Each path below is one point turned by a fixed rotation once a step. After each direction that follows a path, write how fast that rotation turns it, in degrees each step (0 if it stays still).
Each turn is a multiple of 5 degrees from 10 to 175, or 0.
Each row of a path follows its step; steps can be skipped.
Rotation 1:
step 0: -2.6 0.5 11.6 -14.6 25.9 -21.3 6.6 -0.8 11.3 28.5 37.0 3.8 8.2 -26.3 18.5 -6.4 18.0 -35.8 25.5 21.0 -3.6 39.0 10.1 -7.4 -19.7 -35.0 2.7 16.9 -15.4 -9.2 6.3 5.3 6.5 7.6 -42.1 -0.6 -2.4 27.3 39.9 -0.7 18.9
step 1: -2.7 13.5 -32.7 15.7 -8.2 24.5 -21.9 -29.8 13.9 4.5 10.2 8.4 16.1 21.4 -14.6 20.9 11.3 -21.2 51.7 -10.9 41.0 -16.3 4.2 24.3 -39.6 -0.7 -1.4 3.8 -33.1 8.8 15.1 -9.0 9.2 9.0 -14.0 -7.3 11.8 35.4 -20.6 0.1 4.2
step 2: -6.2 26.0 -5.8 -10.3 -13.2 -3.5 23.4 -47.9 32.1 3.3 36.3 3.5 -26.4 -6.2 -19.9 10.5 -17.0 13.0 -2.3 21.4 5.9 9.6 37.6 -23.0 -3.5 -39.7 21.3 5.2 5.1 8.7 1.6 6.7 10.9 -2.8 31.8 5.4 40.2 12.0 -7.9 8.4 23.3
step 3: 21.3 30.2 -7.2 -17.5 13.5 -3.2 12.2 -2.3 40.2 5.3 16.7 -34.4 16.4 14.7 43.3 15.5 -23.8 13.5 -20.4 -27.6 17.9 -25.4 14.4 23.7 -0.2 -1.5 23.3 -9.8 -8.3 -6.9 38.6 -1.1 -32.7 5.5 -20.5 -10.5 25.2 -4.2 1.5 17.1 -8.3
step 4: 17.1 16.8 31.7 16.0 -2.5 -3.1 -1.7 7.0 -9.8 0.7 -27.2 -42.0 -8.0 19.9 10.4 5.8 13.2 7.9 -18.4 0.1 13.3 29.6 6.1 0.8 -4.4 -12.7 34.9 -14.9 3.9 16.4 -18.0 11.6 20.5 31.4 -3.9 -55.8 38.4 27.1 -4.2 -15.5 24.7
step 5: -11.0 -5.6 -4.2 -11.9 7.4 12.0 19.2 25.4 35.8 5.2 25.4 -11.8 -2.6 -20.9 19.8 -14.1 -25.8 -6.0 -0.7 -14.3 21.5 19.3 8.2 44.5 4.4 -14.8 30.5 -25.4 -4.5 -8.0 -47.7 5.5 29.8 -17.3 -21.0 -13.1 -23.5 22.7 -11.9 -21.7 -22.2
step 6: 42.5 24.9 18.6 29.7 4.8 -2.8 -16.3 32.9 23.1 -19.5 -12.5 40.2 -24.5 13.2 5.7 -0.6 -23.0 13.9 23.5 5.6 16.2 1.7 2.0 11.1 -9.0 -25.2 -20.0 -1.0 -36.6 -10.0 7.4 19.9 40.2 -25.4 1.8 -27.9 -2.6 11.9 7.1 9.4 10.5
step 7: 14.4 10.7 19.4 -20.5 15.1 2.6 4.4 27.1 14.9 4.2 27.8 -4.3 -8.2 -2.2 -25.2 34.7 -13.7 0.6 28.7 14.3 14.0 32.7 -1.5 -2.7 21.0 -37.1 -17.5 -33.6 -0.7 4.9 1.7 -37.1 -29.6 14.8 24.5 6.0 -22.0 40.8 5.8 20.5 -7.7
step 8: 27.5 12.4 19.3 -25.4 8.6 -41.8 -31.2 -11.6 10.0 -19.7 8.2 -17.5 -25.2 -6.6 -24.0 -1.2 9.9 -16.4 18.7 -25.5 16.6 -8.9 -2.6 6.8 -39.8 -18.4 7.0 -14.8 -4.8 -6.6 37.1 -10.6 0.9 -9.0 -26.0 19.5 22.9 13.0 26.3 -33.3 -20.2
step 9: -6.2 37.1 36.0 0.3 -13.9 30.7 24.8 -22.0 8.8 -6.9 -20.9 -15.2 9.5 17.8 -19.4 29.6 27.4 -7.0 8.4 -18.0 -14.1 -11.7 2.8 2.2 -22.8 -29.1 28.5 -25.7 -1.1 -9.5 11.7 -4.6 23.2 0.7 20.8 16.5 -8.6 19.0 -53.9 -5.2 -14.6
step 10: 15.8 -10.3 6.5 -15.1 29.9 -25.0 43.5 -33.7 26.0 -11.4 -6.4 1.2 -22.5 -6.9 -1.5 -0.2 -57.7 -26.0 -14.2 -27.2 -31.3 -8.1 29.5 -14.7 12.9 -20.2 2.0 -6.3 19.5 -8.6 13.8 13.7 12.6 12.3 -13.2 -24.6 -6.7 3.5 -23.5 -17.0 -0.6
step 11: 28.6 35.7 10.0 33.8 -2.5 -0.7 -19.8 -12.7 -2.9 5.9 -11.5 1.6 37.7 18.6 8.7 -18.6 -23.0 -14.1 -9.4 -41.7 -22.9 26.9 -10.7 23.3 21.1 -4.6 9.3 -47.3 -23.5 -17.7 7.8 17.1 -26.8 7.9 -9.1 -8.3 -7.8 12.1 -11.2 9.0 25.3
Directions:
3.7 3.5 -4.2 5.6 -1.8 -5.4 -4.9 -6.8 -13.8 1.5 -1.8 7.9 -3.8 -6.3 6.0 14.3 -5.9 -2.9 -0.9 3.0 16.0 -2.6 -1.7 5.9 0.7 -11.1 1.2 5.5 7.1 1.6 2.6 -10.1 1.5 -1.8 3.7 16.3 0.4 3.3 5.1 2.3 0.4 -> 60
0.5 2.1 4.6 4.9 3.0 -9.8 -6.5 -0.4 -3.9 0.4 1.6 -14.2 9.4 0.1 2.8 -7.5 7.0 -10.5 6.3 5.8 1.1 4.8 -1.3 8.9 -3.5 6.3 2.5 -3.8 -3.2 5.9 -3.9 -8.1 -4.4 15.8 4.6 3.3 1.5 0.8 10.2 -14.5 0.9 -> 95
5.6 -4.5 4.4 4.3 4.9 -3.8 1.7 -2.7 4.8 -13.3 8.3 5.4 8.4 -4.8 1.5 -7.7 6.3 -1.8 -0.7 -2.8 -4.8 8.1 2.6 12.6 1.1 -3.1 7.8 6.9 6.2 3.3 2.4 3.7 -11.1 -20.3 -4.3 5.1 6.5 -1.7 2.8 0.5 -2.1 -> 135
